In the data rows, 128 means zero.
Here are some rows, each followed by its group. Groups can overlap.
157,107,142,151,93,151,134,127,138,121,137,108,112,135,129,145,129,126,153,105,102,115,91,140,120,93,143,140,124,134,107,89,106,103,146,104,158,101,136,124,104,152,154,126,116,116,115,100,154,128,115,120,168,98,129,114,111,129,114,148,132,101,144,144 sail
157,103,168,145,110,154,148,127,148,133,130,101,112,117,148,141,125,121,156,112,136,133,89,123,123,105,131,119,125,152,118,97,108,92,152,100,162,112,124,114,99,154,158,112,121,140,116,110,141,121,141,114,156,97,112,127,111,132,100,132,135,101,146,148 sail
97,96,135,103,167,91,117,137,104,146,153,160,133,133,95,125,125,118,93,154,161,120,163,156,125,163,116,138,135,158,146,125,153,149,119,124,108,152,84,139,149,103,101,149,106,94,180,164,95,150,112,162,107,125,153,127,104,128,145,110,158,153,102,109 seed
149,79,165,138,135,92,107,107,135,164,156,137,164,161,87,121,108,121,113,120,176,118,153,145,100,108,86,127,141,124,147,104,137,121,161,88,99,114,116,133,122,102,141,136,81,88,165,134,89,169,103,132,126,126,159,96,109,96,151,100,131,114,113,79 seed
150,143,148,137,112,149,161,123,155,105,108,136,149,139,123,149,125,118,153,104,131,135,127,144,139,116,145,104,133,129,106,108,153,112,147,149,153,133,140,129,117,129,158,118,160,149,127,116,130,118,142,107,119,122,103,111,150,116,126,145,115,112,144,145 lake
70,122,118,98,194,82,120,121,83,109,167,159,122,103,132,121,119,124,92,190,173,134,122,140,116,185,158,133,129,169,155,165,147,171,93,144,180,178,95,122,167,114,78,172,131,109,183,190,97,142,146,176,104,122,163,156,94,176,120,108,175,183,87,155 barn
121,101,124,144,104,105,100,111,116,142,125,126,129,158,109,103,130,133,107,111,106,112,118,107,131,99,109,138,126,120,151,113,95,104,127,82,84,87,129,100,110,123,135,113,102,111,114,97,133,140,93,113,176,111,138,120,129,131,137,134,129,109,116,121 rope
114,118,113,122,150,103,130,144,89,148,152,163,145,115,141,102,117,140,113,152,139,134,121,154,122,155,120,103,91,123,165,145,118,139,76,158,137,138,112,150,135,121,82,139,148,134,157,154,152,145,117,150,123,120,121,131,124,116,138,145,159,155,105,121 barn
149,98,161,143,115,105,106,115,137,159,151,135,147,141,89,131,106,122,119,115,163,118,152,133,98,117,95,125,132,125,137,100,126,112,166,92,95,114,123,130,114,106,141,146,91,111,148,134,107,168,97,141,126,109,140,92,100,109,141,98,132,115,124,78 seed
138,165,125,105,132,141,156,139,146,115,98,134,130,111,156,158,144,127,142,119,116,147,151,126,128,138,146,106,122,118,113,147,164,143,122,172,124,155,132,148,150,118,120,120,165,155,138,136,120,97,140,104,81,172,122,129,154,112,148,138,113,130,144,128 lake
109,172,89,94,145,156,126,153,133,81,112,123,90,104,167,139,129,138,111,147,91,124,115,85,155,130,148,146,150,117,113,168,140,149,116,140,124,141,134,105,161,141,132,126,131,145,100,123,132,77,148,129,107,167,142,162,145,165,141,130,123,134,94,135 coin
148,143,127,153,107,152,146,107,174,111,102,130,121,148,115,159,113,144,160,95,148,129,120,133,131,99,118,144,157,117,108,119,144,98,170,140,130,127,144,113,114,131,159,103,132,146,117,98,144,119,135,97,114,141,102,117,143,117,121,131,131,107,140,122 salt
144,137,138,161,97,159,141,128,174,113,96,125,131,134,134,155,104,129,158,97,140,126,112,127,131,96,124,127,153,114,118,121,124,101,160,141,139,127,132,120,116,143,155,90,134,161,103,96,152,118,137,100,109,152,108,126,143,125,97,136,122,101,145,136 salt
126,120,148,95,129,125,135,129,133,109,163,101,107,121,150,124,148,109,107,132,116,131,131,108,157,139,151,132,154,168,126,113,152,157,147,103,125,133,123,126,131,130,139,159,108,132,136,136,82,110,109,145,134,126,152,133,113,134,131,143,105,134,155,160 silk
159,121,113,162,108,130,133,114,109,146,106,126,153,130,104,93,130,125,142,106,106,109,128,150,122,114,92,114,79,86,158,107,81,91,100,122,123,90,130,133,85,128,122,100,154,120,110,107,160,163,106,99,161,84,105,97,153,96,132,116,125,110,141,102 inn
73,123,110,107,189,95,121,130,87,116,168,153,129,104,133,119,109,126,88,186,154,134,121,146,118,184,157,118,126,170,157,161,135,162,100,143,163,173,106,125,163,114,76,172,116,106,183,181,105,143,168,182,115,119,149,158,88,172,131,116,160,183,102,147 barn
131,143,124,120,139,159,119,133,137,95,132,100,106,113,155,138,124,152,134,125,121,136,98,106,157,112,146,133,145,138,134,119,126,127,139,121,153,126,129,106,131,171,136,133,122,158,111,119,137,99,141,127,142,131,128,150,130,149,115,139,149,119,127,150 sail
156,92,162,145,111,123,107,106,136,150,148,136,143,153,94,118,115,115,128,114,164,131,137,137,102,109,104,136,136,130,149,101,135,112,159,93,108,113,125,146,114,129,144,139,97,129,147,129,101,165,112,127,141,109,140,96,116,101,134,116,130,117,133,109 seed
68,115,116,108,205,91,120,128,92,117,175,154,132,111,144,98,112,139,94,193,169,128,138,146,118,193,153,141,122,161,157,172,164,155,94,134,172,177,97,115,160,114,79,180,124,110,193,183,96,146,159,175,103,122,164,155,98,189,122,107,168,191,98,152 barn
145,127,152,149,115,148,143,125,151,128,129,126,139,125,133,152,133,110,157,104,133,133,105,144,136,107,151,102,143,122,125,98,128,101,156,134,171,127,146,135,113,150,151,125,141,146,111,111,142,114,143,107,131,116,119,117,138,120,108,143,128,102,151,150 sail
140,108,114,136,104,116,94,111,111,135,132,117,106,139,117,94,136,138,109,116,110,116,97,109,131,112,117,152,137,126,134,114,110,119,128,91,105,93,134,106,106,121,140,136,101,113,112,100,137,137,102,129,171,105,138,127,101,136,128,127,110,108,134,129 rope
138,81,155,144,133,102,98,95,117,159,148,148,148,158,90,115,98,123,108,125,170,110,177,138,110,103,84,147,128,115,142,106,119,106,151,77,81,103,118,137,117,98,143,132,77,104,154,132,107,168,89,124,133,110,166,100,103,96,154,104,120,118,121,86 seed
134,132,143,122,127,140,152,136,154,107,136,103,109,114,149,148,141,121,140,121,108,131,124,109,141,115,150,118,153,152,106,110,153,146,154,120,139,136,142,127,125,156,158,126,132,133,113,118,131,98,128,128,130,143,121,136,144,131,104,151,123,121,149,141 silk
90,169,75,84,146,129,114,152,113,99,108,118,99,91,160,122,138,149,103,153,92,137,124,96,135,153,152,163,144,130,102,188,126,178,103,148,109,151,133,102,174,130,106,122,137,128,98,139,135,94,142,127,98,171,139,173,147,172,125,105,112,143,113,148 coin
143,151,136,134,121,146,162,142,153,136,92,138,159,135,111,156,138,124,158,108,125,154,154,151,133,137,128,103,116,111,100,130,148,132,126,176,120,146,136,164,133,117,128,126,178,143,121,129,126,124,135,105,94,158,92,111,162,85,149,144,118,123,148,120 lake
136,169,107,106,138,140,149,155,146,103,95,145,118,112,148,165,143,144,136,124,111,146,156,127,144,146,147,116,134,129,101,140,165,155,126,169,120,157,132,140,153,127,122,118,163,143,121,135,115,102,145,107,82,170,117,134,160,114,124,132,118,128,139,139 lake
145,134,95,145,118,133,113,117,104,136,102,118,148,137,115,91,134,135,147,125,102,129,126,143,123,126,96,116,71,84,153,136,86,111,91,145,121,104,136,135,106,124,114,109,150,126,110,109,161,147,131,115,157,94,101,114,153,118,120,129,123,125,114,122 inn
149,119,146,151,110,150,143,123,142,120,129,104,103,116,150,129,128,130,151,113,121,135,82,119,132,93,139,127,130,138,119,97,122,95,149,114,166,113,121,118,106,166,146,116,130,144,108,111,148,121,141,108,155,103,106,130,114,131,93,144,134,108,132,138 sail
134,141,138,131,123,148,147,131,166,96,115,137,117,133,146,153,126,140,150,115,141,145,115,115,145,116,153,121,156,126,117,126,137,118,152,145,142,140,135,133,128,151,137,105,134,150,130,114,140,112,148,101,109,139,117,133,148,134,122,138,145,125,134,135 salt
157,139,111,157,112,131,129,113,124,159,98,138,171,121,106,120,129,125,173,109,119,130,128,162,107,125,102,112,69,89,119,124,115,114,111,152,132,112,146,145,89,121,140,101,174,141,119,115,164,136,136,99,130,104,86,93,150,103,125,143,118,108,137,109 inn
145,139,142,138,113,144,160,133,162,118,96,135,149,123,124,161,127,115,167,103,127,149,148,150,135,126,133,112,126,125,105,108,141,120,142,167,125,147,131,159,135,127,157,107,157,152,130,126,117,116,142,113,103,139,98,119,156,113,143,156,123,116,156,123 lake
112,140,131,123,147,131,143,148,146,122,142,150,114,111,165,157,115,113,121,150,161,144,135,121,138,140,151,132,151,126,132,137,157,127,122,158,142,155,106,136,147,138,116,129,133,158,150,141,138,114,137,142,105,142,125,143,134,142,125,139,149,147,121,116 salt
92,124,131,98,156,100,137,148,104,121,171,130,119,118,145,127,129,119,101,178,141,123,128,122,134,172,163,117,140,178,139,150,151,151,109,139,169,161,100,120,143,118,93,179,122,112,159,173,98,131,139,181,121,126,146,156,109,162,126,110,143,179,119,141 barn
153,157,143,129,121,156,154,145,161,126,99,145,145,131,116,165,139,114,160,107,139,158,163,155,133,141,135,94,126,109,104,127,162,132,131,177,129,152,132,168,140,109,129,133,179,158,130,137,107,108,129,104,86,164,90,114,147,89,158,146,122,122,158,113 lake
152,144,140,159,115,172,144,117,167,114,94,129,136,146,117,147,122,127,168,94,125,124,120,129,124,90,117,116,145,101,101,116,133,99,156,148,134,120,141,116,103,151,154,94,144,145,101,95,159,114,147,97,106,136,99,119,150,114,114,123,118,100,144,136 salt
112,123,146,118,137,137,148,147,125,121,174,124,106,109,153,139,123,128,117,156,163,143,116,130,139,143,137,107,143,154,138,126,139,125,115,128,160,149,97,128,135,148,113,155,111,141,159,156,134,127,136,169,127,125,132,150,112,125,132,135,166,148,117,129 sail
134,107,121,135,118,117,95,115,114,135,128,117,121,143,115,110,126,143,122,112,112,98,116,122,117,113,113,145,126,114,145,121,96,110,132,106,96,94,141,115,107,122,135,123,117,107,110,97,143,132,104,117,156,102,114,123,130,135,136,135,122,103,108,131 rope
107,139,88,95,144,121,126,139,111,111,116,119,111,137,150,120,140,144,97,143,91,123,123,87,158,136,126,166,144,120,129,158,116,163,102,129,101,126,128,126,156,141,95,131,130,134,102,124,135,104,126,124,125,158,163,166,121,146,127,128,111,150,117,136 coin
135,97,133,136,114,96,106,92,137,170,148,154,148,150,77,128,112,119,112,119,167,133,180,162,98,132,92,126,128,121,130,117,152,114,162,117,96,124,120,144,121,91,148,141,102,94,150,137,100,166,108,135,107,124,136,95,127,90,145,96,121,115,122,76 seed
88,122,119,96,148,101,138,146,114,120,182,113,110,127,141,116,127,123,97,172,156,134,137,109,133,164,164,126,143,176,130,146,144,154,112,133,153,158,106,115,146,123,109,165,117,114,159,173,108,121,137,173,128,138,137,159,103,162,120,113,141,172,120,145 barn
153,84,158,146,104,118,118,116,139,143,153,140,150,148,103,119,108,115,138,119,155,121,131,135,111,111,107,135,127,127,127,96,124,118,161,99,118,109,125,142,114,129,143,129,106,101,134,124,109,159,109,123,135,109,136,105,104,97,126,123,123,118,137,117 seed
143,160,128,121,130,142,151,152,153,131,116,149,146,111,138,174,129,118,143,122,151,160,166,163,121,150,143,110,117,119,124,124,157,146,120,166,142,158,135,160,147,125,121,123,170,147,145,150,120,113,135,115,88,168,97,116,152,100,135,129,128,135,152,112 lake
106,86,150,105,158,110,113,129,108,142,160,170,139,131,99,128,128,106,95,156,158,115,163,159,125,157,106,137,130,142,145,134,153,154,112,118,127,150,107,142,152,92,103,151,109,95,174,164,97,160,113,169,110,125,159,126,107,141,153,114,150,154,117,103 seed
149,142,148,140,112,151,154,122,157,112,113,143,146,128,129,155,147,114,156,107,125,142,143,150,135,122,142,111,124,137,104,116,146,123,145,157,146,144,131,135,124,124,143,123,159,155,129,121,122,119,147,106,111,139,104,116,142,98,127,147,113,126,159,137 lake
145,156,127,152,104,148,147,119,178,123,101,129,145,147,119,159,117,127,167,95,131,141,117,127,127,89,127,120,160,114,102,121,135,106,167,133,145,127,157,110,110,147,161,103,140,150,106,101,152,119,140,92,109,150,106,121,155,120,111,145,120,107,153,140 salt
158,131,122,157,109,126,134,120,112,167,94,131,171,121,101,97,141,123,153,105,107,121,134,165,115,116,86,105,63,91,151,113,71,93,101,125,120,94,138,146,91,121,125,106,167,118,112,109,172,164,118,96,162,84,98,96,152,87,119,131,132,106,124,110 inn
132,116,119,144,119,129,101,106,113,154,118,112,114,150,101,93,122,147,115,109,96,104,109,104,133,110,108,144,118,111,160,108,90,94,112,102,92,89,143,114,102,124,137,113,111,111,117,91,144,150,99,118,169,101,133,122,123,126,137,115,125,114,133,125 rope
141,143,137,161,95,156,143,117,174,117,108,122,127,148,127,153,113,119,162,96,132,130,95,123,133,89,131,126,140,119,113,104,133,98,156,122,149,122,142,114,104,161,164,104,134,147,96,90,162,119,137,101,131,128,116,121,132,130,96,141,131,100,141,142 salt
129,98,154,101,116,121,126,116,127,127,157,112,126,127,132,127,152,120,106,128,140,139,142,104,151,135,134,136,153,178,135,111,147,141,159,97,118,130,127,116,133,121,145,154,99,124,134,141,79,126,118,153,130,123,156,125,114,118,129,135,112,132,148,144 silk
124,114,122,120,102,127,112,115,124,124,149,97,111,136,144,113,132,136,121,130,109,119,109,106,137,116,133,140,135,151,132,121,119,128,139,94,126,112,138,103,115,140,136,147,104,121,123,116,114,118,133,140,161,108,148,138,98,148,118,139,110,127,153,145 silk
145,109,152,148,116,145,135,131,149,107,136,96,115,113,155,142,129,121,147,114,130,133,93,138,135,113,150,122,137,145,113,104,134,102,153,100,172,114,134,122,111,155,153,121,128,152,112,115,122,115,144,119,156,112,118,121,99,133,100,144,134,103,158,146 sail
144,148,136,129,109,150,157,138,153,121,101,146,148,134,118,168,132,119,147,112,124,153,156,146,139,135,123,111,130,114,109,119,148,140,133,158,128,140,129,162,140,117,134,135,163,136,117,125,114,123,134,104,99,156,107,115,151,103,145,137,116,117,172,119 lake
127,155,93,125,134,134,113,149,108,132,103,117,124,125,153,100,141,142,122,131,101,125,126,120,144,137,128,128,101,93,141,149,107,137,89,148,100,121,141,134,130,143,105,122,141,131,103,125,149,119,137,118,137,139,110,139,148,138,116,131,120,127,116,122 coin
141,142,141,102,112,150,158,151,148,110,133,134,119,114,148,155,156,126,134,125,120,151,152,112,145,140,160,105,136,147,115,125,159,146,142,148,139,152,136,137,132,116,148,135,151,153,129,141,112,106,137,128,112,145,123,119,150,111,128,154,110,131,159,145 lake
151,118,129,167,107,119,132,115,109,162,90,115,170,119,103,99,130,124,156,113,110,130,126,156,115,117,98,112,71,97,124,110,78,100,98,134,128,98,136,144,84,121,126,106,174,122,111,111,170,159,119,106,155,90,98,95,156,103,122,125,126,108,124,117 inn
135,139,115,124,141,148,137,150,149,104,129,141,126,119,156,156,123,130,122,130,145,146,120,127,136,130,143,119,155,122,132,124,155,129,131,153,139,148,120,125,143,138,122,106,127,156,139,130,127,106,144,126,104,142,122,137,127,125,129,137,151,132,137,132 salt
94,171,81,88,146,139,119,124,113,94,116,122,91,90,158,127,151,141,113,153,87,124,120,93,145,150,161,162,149,142,109,169,135,168,109,131,118,144,130,108,163,128,109,136,109,128,103,139,115,91,156,138,119,161,159,175,138,184,110,127,120,155,117,143 coin
140,144,106,134,127,124,109,127,102,134,102,121,124,138,136,86,126,149,130,129,95,125,125,137,126,130,106,129,99,85,134,153,96,129,89,129,114,112,148,120,120,131,106,126,146,121,108,116,144,128,128,114,140,119,110,122,158,123,128,130,123,123,122,115 inn
133,110,117,139,107,126,100,111,112,136,127,114,111,153,114,89,128,144,116,121,100,115,108,106,122,107,111,141,120,124,139,119,93,105,129,99,93,90,133,112,108,129,136,120,101,115,109,103,137,134,120,127,165,94,127,127,113,136,140,123,115,108,122,142 rope
70,116,134,105,185,77,117,132,90,118,161,164,132,111,131,142,111,131,86,174,167,119,140,148,120,179,127,136,130,156,160,147,147,162,108,128,147,170,100,135,161,115,93,172,119,111,183,182,104,157,131,181,97,125,156,137,99,152,160,112,163,173,112,137 barn
154,142,119,166,112,134,117,125,126,158,99,142,169,125,97,107,124,125,174,110,111,129,137,169,102,130,104,99,78,92,123,111,103,100,109,158,131,113,153,156,95,110,138,108,170,122,113,113,161,145,131,98,129,112,81,97,156,92,131,139,130,98,146,104 inn
148,140,141,159,93,152,137,127,167,102,108,123,123,132,140,153,115,113,165,102,127,131,100,125,125,89,127,118,154,121,108,106,132,94,158,130,146,120,132,121,102,145,162,101,132,150,103,98,147,119,145,100,136,123,109,116,128,133,107,132,135,103,149,118 salt
142,146,124,154,109,159,148,112,180,120,99,132,130,148,116,170,118,131,168,97,139,126,108,131,126,95,132,128,159,109,93,121,127,106,156,144,128,126,141,113,109,156,162,89,146,163,104,94,158,117,146,88,118,146,104,123,137,127,118,125,129,110,139,134 salt
151,125,153,139,126,125,155,126,149,140,107,156,152,120,96,162,121,97,142,114,152,151,178,154,115,133,126,102,127,124,97,117,143,134,148,154,106,144,138,164,140,106,142,141,161,118,135,136,105,140,121,120,92,154,116,111,148,87,156,138,115,124,139,108 lake
143,147,137,160,101,156,142,113,170,123,106,130,126,138,123,152,112,118,170,96,140,125,105,123,127,96,115,127,148,108,103,122,126,100,159,133,137,117,142,120,113,132,160,108,138,159,103,94,170,113,137,97,117,141,106,123,132,119,123,144,117,93,142,138 salt
118,107,122,109,127,97,110,120,122,137,137,150,120,147,115,129,122,111,98,139,146,124,169,122,118,132,97,151,139,128,126,133,150,150,127,113,92,125,121,123,145,117,123,143,90,108,144,149,109,152,118,151,108,144,152,125,130,118,142,98,120,134,93,100 seed
147,152,149,129,122,151,162,153,160,127,87,143,147,132,129,159,137,120,152,106,142,155,167,154,144,143,124,111,121,110,94,125,162,143,135,181,129,152,136,170,137,122,136,124,163,151,128,138,115,117,142,107,87,170,92,113,153,92,142,141,114,122,146,124 lake
102,125,123,107,160,104,150,147,106,123,167,138,112,129,151,126,125,113,101,171,163,134,125,139,126,166,156,128,129,159,150,149,141,134,103,138,168,159,99,122,147,126,90,162,119,128,176,176,130,135,137,172,127,121,134,152,111,154,132,128,163,168,105,134 barn
149,158,126,138,104,153,165,115,171,122,100,127,149,126,116,167,129,119,156,96,134,145,133,143,133,110,131,119,143,116,98,123,149,121,153,154,129,143,127,138,122,122,154,103,155,151,109,118,136,114,133,99,101,149,115,114,162,117,127,144,115,107,159,127 salt
131,133,140,133,129,158,134,123,144,108,134,106,119,107,156,127,126,142,143,120,118,130,85,112,151,103,145,142,141,140,113,120,128,107,142,110,146,119,128,103,112,163,142,115,126,154,116,108,138,113,141,118,145,118,123,142,119,142,103,140,143,115,138,150 sail
140,122,136,163,102,154,139,140,168,121,115,130,125,128,132,156,118,125,169,97,135,128,97,129,121,95,129,118,143,121,122,104,122,97,165,128,147,113,143,113,103,155,155,98,133,167,102,102,144,116,133,111,131,119,102,118,139,124,111,144,117,96,143,132 salt
95,130,118,103,183,88,125,136,86,130,152,154,141,117,136,112,142,133,94,169,149,133,139,151,118,172,145,106,109,142,166,152,126,143,89,158,146,163,94,136,158,120,80,157,132,133,166,171,123,143,152,167,109,123,135,140,108,156,152,118,172,169,118,126 barn
134,134,100,141,133,136,104,128,97,135,114,118,120,126,135,91,128,146,131,130,102,122,118,135,125,136,126,129,101,91,139,152,92,131,96,135,125,112,146,115,124,119,110,109,139,108,109,132,163,131,132,114,152,132,105,131,131,140,118,130,126,131,116,127 inn
143,142,151,141,113,137,158,120,164,127,113,122,137,130,123,154,142,112,155,104,135,142,135,141,141,117,137,109,126,138,108,110,151,112,148,142,147,137,130,133,115,127,149,120,146,153,124,120,128,124,138,118,117,129,106,105,140,108,126,160,121,111,155,143 lake
142,81,146,133,126,94,97,97,121,176,148,144,147,159,89,122,115,121,108,121,174,121,163,136,111,109,87,129,128,127,141,109,119,115,158,93,74,105,118,142,126,102,139,132,78,102,157,132,102,173,84,140,124,125,158,105,101,108,152,84,123,115,124,89 seed
98,142,123,99,171,96,128,124,108,139,154,159,134,118,139,136,117,125,106,164,161,147,156,145,124,173,154,116,119,132,144,160,163,154,101,162,144,175,119,145,157,112,106,147,142,136,166,170,130,127,148,161,98,138,135,135,122,143,123,125,139,167,117,128 barn
120,110,121,136,116,115,102,120,112,130,135,119,113,144,113,94,123,124,118,124,105,110,97,100,134,113,122,146,130,127,142,116,113,109,134,96,102,94,144,118,110,125,144,133,106,116,108,105,134,132,106,120,169,106,150,126,107,141,126,129,110,116,134,131 rope
132,147,133,113,118,142,160,147,153,114,136,126,131,112,146,155,156,127,132,128,114,152,148,119,152,140,165,98,132,153,109,127,166,146,142,152,144,151,139,147,143,117,142,117,152,136,119,133,106,95,130,121,106,148,123,129,147,113,139,141,114,124,155,136 lake
116,141,111,111,131,114,96,131,108,120,124,103,111,134,141,99,131,157,92,135,94,114,117,80,140,121,123,149,140,116,156,141,109,152,104,114,104,112,142,115,141,135,114,134,103,140,115,116,147,110,118,129,145,140,157,149,125,161,136,120,116,133,111,134 rope
109,139,112,109,152,111,140,144,132,136,148,153,110,109,145,158,131,129,115,154,144,140,143,125,137,140,140,112,137,135,133,147,149,123,119,149,150,158,95,128,151,142,106,143,118,138,156,153,135,126,142,154,101,145,128,146,117,143,125,130,147,151,116,127 barn
Which 5 groups are nearest to each row below, nearest first, going by the average distance to the group's rows?
133,141,152,109,119,150,153,145,158,113,128,126,143,108,146,158,147,117,138,121,118,143,154,122,141,144,151,102,135,142,107,122,163,147,135,161,140,151,142,152,137,122,145,128,148,145,134,140,118,103,132,132,99,145,116,119,142,113,128,157,113,124,164,137 lake silk salt sail coin
Which 4 groups are nearest to each row below, nearest first, going by the distance to the group's nearest row?
117,108,119,114,134,103,124,121,122,154,141,146,128,141,103,126,119,110,101,137,152,115,154,137,126,133,110,136,145,126,122,134,140,146,147,106,99,130,121,125,147,102,121,142,94,95,152,147,91,152,106,145,111,137,164,124,108,129,141,95,121,134,100,90 seed silk barn rope
78,168,84,95,171,122,119,143,99,121,132,119,114,94,164,127,122,135,100,177,124,148,132,95,129,165,147,157,145,145,113,182,146,163,97,143,133,161,117,109,168,131,78,145,115,129,125,161,137,106,150,159,103,165,153,180,131,167,125,112,118,173,93,130 coin barn salt rope
Which 5 groups are nearest to each row below, nearest first, going by the distance to the centre of the group?
142,132,117,140,119,132,104,115,123,135,129,131,135,137,125,118,129,145,129,114,111,123,127,125,119,110,121,125,119,109,112,128,127,109,129,113,106,111,147,129,110,113,147,134,135,129,112,106,141,129,126,118,136,120,118,112,142,123,127,125,111,114,130,129 rope inn salt sail silk
142,146,137,138,137,137,145,124,166,109,108,127,134,136,142,158,114,134,150,116,145,132,108,125,136,104,123,138,149,124,115,129,147,117,140,142,140,139,144,121,133,149,144,110,137,151,123,107,139,109,135,101,114,146,110,123,140,140,129,138,149,122,130,137 salt sail lake silk coin
81,128,124,99,170,92,126,138,104,126,165,141,109,121,140,118,122,118,90,177,161,138,129,135,122,175,168,113,141,171,147,156,150,155,110,132,171,161,104,118,144,118,94,167,112,116,167,178,110,128,150,177,123,128,149,163,100,165,111,117,143,171,120,145 barn silk coin seed sail
116,177,102,94,146,141,127,149,123,102,105,135,120,92,155,139,130,128,118,138,105,131,140,99,143,146,156,124,136,123,105,163,155,158,110,166,114,153,130,118,165,137,125,139,142,134,111,136,118,86,145,112,100,181,123,155,154,140,138,137,116,147,123,138 coin lake silk salt barn
Which 5 groups are nearest to each row below, nearest first, going by the distance to the group's nearest row?
122,144,138,115,142,146,152,160,152,100,140,147,119,122,155,158,122,124,135,132,143,136,117,121,145,128,148,120,154,132,133,137,151,124,128,150,135,151,124,129,138,145,121,121,130,146,148,133,132,112,141,133,106,154,121,140,140,124,135,139,152,138,125,125 salt barn lake sail silk
86,160,89,89,148,127,126,150,111,113,109,120,101,110,152,125,132,142,102,157,104,127,131,80,145,148,142,168,148,124,111,175,125,162,105,132,115,144,124,127,167,136,101,136,129,119,108,143,126,93,137,132,111,164,150,181,141,163,127,102,112,159,92,143 coin rope barn salt lake
Which 4 groups are nearest to each row below, nearest first, going by the average distance to the group's rows?
131,108,161,106,116,114,136,116,132,130,161,115,130,140,118,121,133,118,105,132,133,116,139,127,149,126,138,140,156,160,128,116,138,149,156,103,128,130,130,126,131,118,141,152,103,121,148,136,83,132,111,155,128,114,162,125,108,121,126,130,100,128,140,124 silk seed rope sail
107,180,93,95,142,139,120,140,123,100,110,133,96,96,159,120,133,135,113,147,98,137,126,93,129,144,159,137,143,122,107,172,148,166,106,166,121,152,138,118,167,125,117,119,140,138,113,135,126,90,147,133,100,158,134,171,147,152,125,138,111,143,115,142 coin lake silk barn
88,136,126,104,169,101,122,137,107,109,163,154,127,117,147,144,128,129,98,170,163,133,145,127,133,171,162,121,129,153,147,164,146,142,105,142,156,167,108,136,155,126,91,141,124,133,163,164,115,133,149,166,108,137,124,150,132,157,128,108,152,173,114,131 barn coin silk lake
122,122,143,130,140,133,139,158,130,112,159,116,102,124,159,140,107,130,129,147,138,144,104,131,141,126,153,131,128,148,154,111,136,116,139,125,172,138,110,137,132,164,120,134,121,142,156,145,136,124,139,141,131,120,145,140,96,139,111,149,165,134,119,141 sail silk barn salt
155,138,142,145,113,152,110,123,152,132,111,118,121,154,127,130,113,147,144,104,114,113,105,127,124,85,132,136,143,106,112,120,132,97,147,111,112,105,142,113,103,136,147,101,117,115,107,91,161,114,126,91,142,132,114,120,143,122,121,138,130,100,123,125 salt rope sail inn
147,147,134,160,104,164,148,109,180,120,98,120,145,137,134,167,107,127,171,93,139,138,114,132,125,90,139,140,160,100,98,120,135,108,164,139,133,124,138,122,111,158,163,98,133,148,100,91,142,113,147,100,117,152,113,121,148,128,122,131,118,89,151,117 salt sail lake silk
Which 4 groups are nearest to each row below, nearest first, going by the distance to the centre of the group?
103,121,134,120,152,112,122,146,117,132,166,135,103,119,161,138,116,119,105,161,153,141,126,138,138,152,152,116,139,161,153,141,133,137,112,139,169,162,93,124,147,141,97,150,123,137,174,167,124,135,141,162,118,126,149,147,103,140,123,132,156,166,111,132 barn silk sail coin
132,91,145,136,127,106,99,104,120,161,139,140,140,165,113,119,123,127,115,122,140,115,142,119,113,109,84,148,131,112,158,104,107,114,148,82,92,100,143,134,113,122,134,131,82,113,134,111,115,156,95,130,154,117,152,114,100,112,142,107,125,121,128,91 seed rope silk inn
